In the rows, 128 means zero.
The rows of M fall into 4 groups, which share some directions, and each row is roughly a mix of its group's hidden directions.
M:
[[163 186 119 147 101 134 105 180 124 132]
 [175 122  98 136 129 147  85 121 128 189]
 [111 133 185 195 121 130 148 124 104 122]
 [170 161 110  81 129  78 125  95 139 130]
 [ 98 164 150 163 116  97 102  77 153 119]
 [109 137 158 208 124 125 134 123  92 137]
 [168 156 121 167  89 154 110 162 107 159]
 [151 110 119 167  74 154  83 144 141 154]
 [153 154 125 113 152  90 188 166 148 122]
 [ 99 103 129  76 156 126 178 140 149  96]
 [172 144 113 155 103 154 147 182 105 158]
 [125 134 137  98 194 100 148 110 102  88]
 [161 181 139 133 103 102  76 109 120 104]
 [ 98  92 133 102 193 133 156  97 120 119]
 [169 151 136 116 155  92 110 135  91  74]
 [ 86 101 136  78 149 127 174 133 146  96]
 [147 147 116 164 108 106 163 157 114 189]
 [131 126 132  76 151 131  98  91 125  68]
 [131  83 112 154  99 166 124 134 145 188]
 [ 96 114 143 174  66 155 120 156 136 138]
 [133 135 106 153  87 148 123 196 155 147]
 [ 81 100 163 166  88 126 160 134 108 147]
 [146 130  90 149  97 149  84 167 144 168]
 [178 163 120  94 162 101  84 113 130 122]
 [116 139 131 116 171 134 160 165 115  63]
 [170 131  94 144 119 163  89 174 138 157]
 [ 93 123 144 118 137 108 161 110 199 106]
 [114 104 126  62 143 135 179 139 159 120]
 [160 159 114  74 154  97 102 106 134  94]
 [185 138  98 139 140 139  83 121 123 176]
 [101 123 163 104 149 109 195 114 127  96]
 [ 95  86 112 123 110 165 164 170 151 154]
 [163 114 144 168  96 110 114 159  80 160]
 [129 170 146  80 144 118 153 138  97  76]
 [171 122 108 152 120 144  99 142 116 197]
 [166 170 118 161 105 118  73 113 110 150]
 [117  93 115 165 120 160 142 132 126 198]
 [138 127 121 129  59 138 133 182 158 142]
 [100 104 139  98 157 107 193 134 154 106]
 [ 92  92 165 116 179 134 124  86 117 150]
 [112 165 142 101 151 106 135 134 126  55]
 [ 68  89 139 173 125 154 159 127 123 133]
 [171 125  92  99 151 125 131 106 172 174]
 [ 68 102 130 123 114 151 141 100 170 163]
 [ 98 114 151 158 106 143 182 175 145 147]
 [138 135 140  87 172 129 124 124 103  60]
 [114 130 140  94 183  86 154 108 141  89]
 [106 118 128 108 180 104 192 110 108 137]
 [132 159 149 159 165 119  86  90  93 100]
 [170 175 126 113 122 129 108 148  89  78]
 [112  95 117 151 166 117  83  71 121 132]
 [107  68 134 130 111 161 161 160 146 163]
 [ 81 116 136  92 110 126 167 129 143  71]
 [179 177 105 138 116 131 129 182 122 147]
 [103 101 135 101 198 128 143  96 117 103]
 [102 100 132 173 134 154  98  79 110 163]
 [140  97 116 175 126 124  64  97 113 146]
 [124 126 161 143 179 120 194 124 101 126]
 [ 90 136 102 152 102 148 130 101 163 186]
 [116 118 108  86 164 115  78  91 124  92]
 [105 123 164 116  82 109  76 103 125  93]
 [129 135 116  73 181 104 156 106 134  93]
 [103 124 155 197 120 140 102 105  92 142]
 [ 91 108 150 134 162 134 117  76  90  90]
 [173 167 126 156  96 138 123 154 119 181]
 [144 126  94  95 158 135  56 110 126 127]
 [140 145 150 169  99 131 143 149  67 162]
 [104  93 122 110 150 125 103  59 159 121]
 [106 114 135 124 131 122  87  57 168 133]
 [171 125 110  91 145 133 140 167  77 159]
 [ 95 120 152  99 125 112 182 151 143  77]
 [146 115 106  97 158 126 122 144  51 121]
 [150 155 139  92 160  98 187 150 138 105]
 [122  68 111  94 142 152 160 131 152 169]
 [129 141 129 139  59 134 142 164 168 159]
 [159 168 140  98 127 108 170 175 124  95]
 [166 162 125 163 100 136 106 188 144 134]
 [126 130 141  98 184 117 126 108  85  79]
 [129 116 106 142  86 129 150 153 153 197]
 [193 161 117 101 153 133 104 159 137 102]
 [ 99 132 109 153 143 110 116  75 175  89]
 [136 153 112 188 102 142  88 160 107 104]
 [156 120 111 101 120 155 138 163 198 143]
 [116 154 136 128  51 113 135 165 145 110]
 [ 86 154 164 164  94 126 124 151 142  82]
 [102  73 126 135 106 163 159 161 148 162]
 [151 150 118 148 100 148  54 108 130 149]
 [ 93  60 127 142 137 151 160 116 112  97]
 [155 160 150 111 119 105 183 171 158 115]
 [101 109 143 158 196 148 135 126  86 132]
 [ 95 104 151 117 125 144 170 179 149  86]
 [ 77  84 164 119 129 134 163 141 113  89]
 [123 167 128 130  88 120 135 202 123 113]
 [128 169 138 186 100 122 112 137  75 127]
 [118 149 119 199  92 147 105 129 147  98]
 [ 91  86 121  98 165 122 151 120 128  74]
 [135 144 117 169  59 137  92 133 134 156]
 [119 118 143  88 174 108 163  77 110 107]
 [114 117 152 102 131 107 179 123 155  67]
 [147 136 148  86 160 135 160 160  97  79]
 [137 134 147 132  82 165 131 164  70 146]
 [151 172 111 144  68 141 136 165 142 154]
 [141 133 158 158  83 153 146 175 100 161]
 [182 141  97 114 115 160  89 166 120 152]
 [106 153 158 163  64 128 103 146 127 102]
 [172 152 129  99 166  88 115  82 107 130]
 [119 175 152  92 126  75 159 132 119  95]
 [ 93 106 140  93 189 134 145  95 116 100]
 [133 112 127 172  72 138 108 142 125 183]
 [115 142 148 111 142 138 176 144  58 143]
 [128 134 127 109  97 121 134 183 183 167]
 [133 165 142  76 140 133 155 149 120  70]
 [129 158 156 136 149  97 119  81 115  70]
 [185 161  76 152 126 136 112 132 143 158]
 [167 158  89 145 132 129  79 119  81 140]
 [104  59 144 143 159 115 101  91 133 136]
 [146 163 167 140 169  90 104  91 103 113]
 [ 80 107 151 166 119 145 116  90  94  93]
 [ 83  92 130 129 174 143 176 117 136  98]
 [112 100 134  62 173 104 149 121 107 116]
 [128 109 108 171  71 167  95 113 110 121]
 [106 102 145  85 185 128 158 115 133  90]
 [180 157 118  73 162 108 128 146 150 122]
 [123 154 173 148 170 111 118 112  98  77]]
One row of each group comes first, with its name. Which group is each row after those in?
[138 135 129 169  69 118  78 123 109 155]	A
[132 142 135 148 162 119  59  91  97 121]	X
[137  86  92 111 149 164 118 114 143 186]	E
[163 164 113 120 109 145  59 152 113 134]	K

[104  69 125 119 134 157 176 157 147 150]	E
[ 74 126 170 157 110 115 130  93 164 106]	K
[185 142 105 131 131 130 144 137 110 194]	K
[147 160 136  93 112 167 160 177 107 101]	A
[167 163 130 111 111 151 107 155  86  80]	A
[124 102 160 145  93  76 154 153 148 166]	A
[116 118 115 183  98 160 125 125 185 105]	K
[121 133 125  71 169  95  94  96 102 116]	K
[130 151 153  88 155 115 156 139  76  86]	A
[104 111 162  70 143 116 170 163 141 112]	K
[182 110 109 104 152 124 113  94 128 181]	E
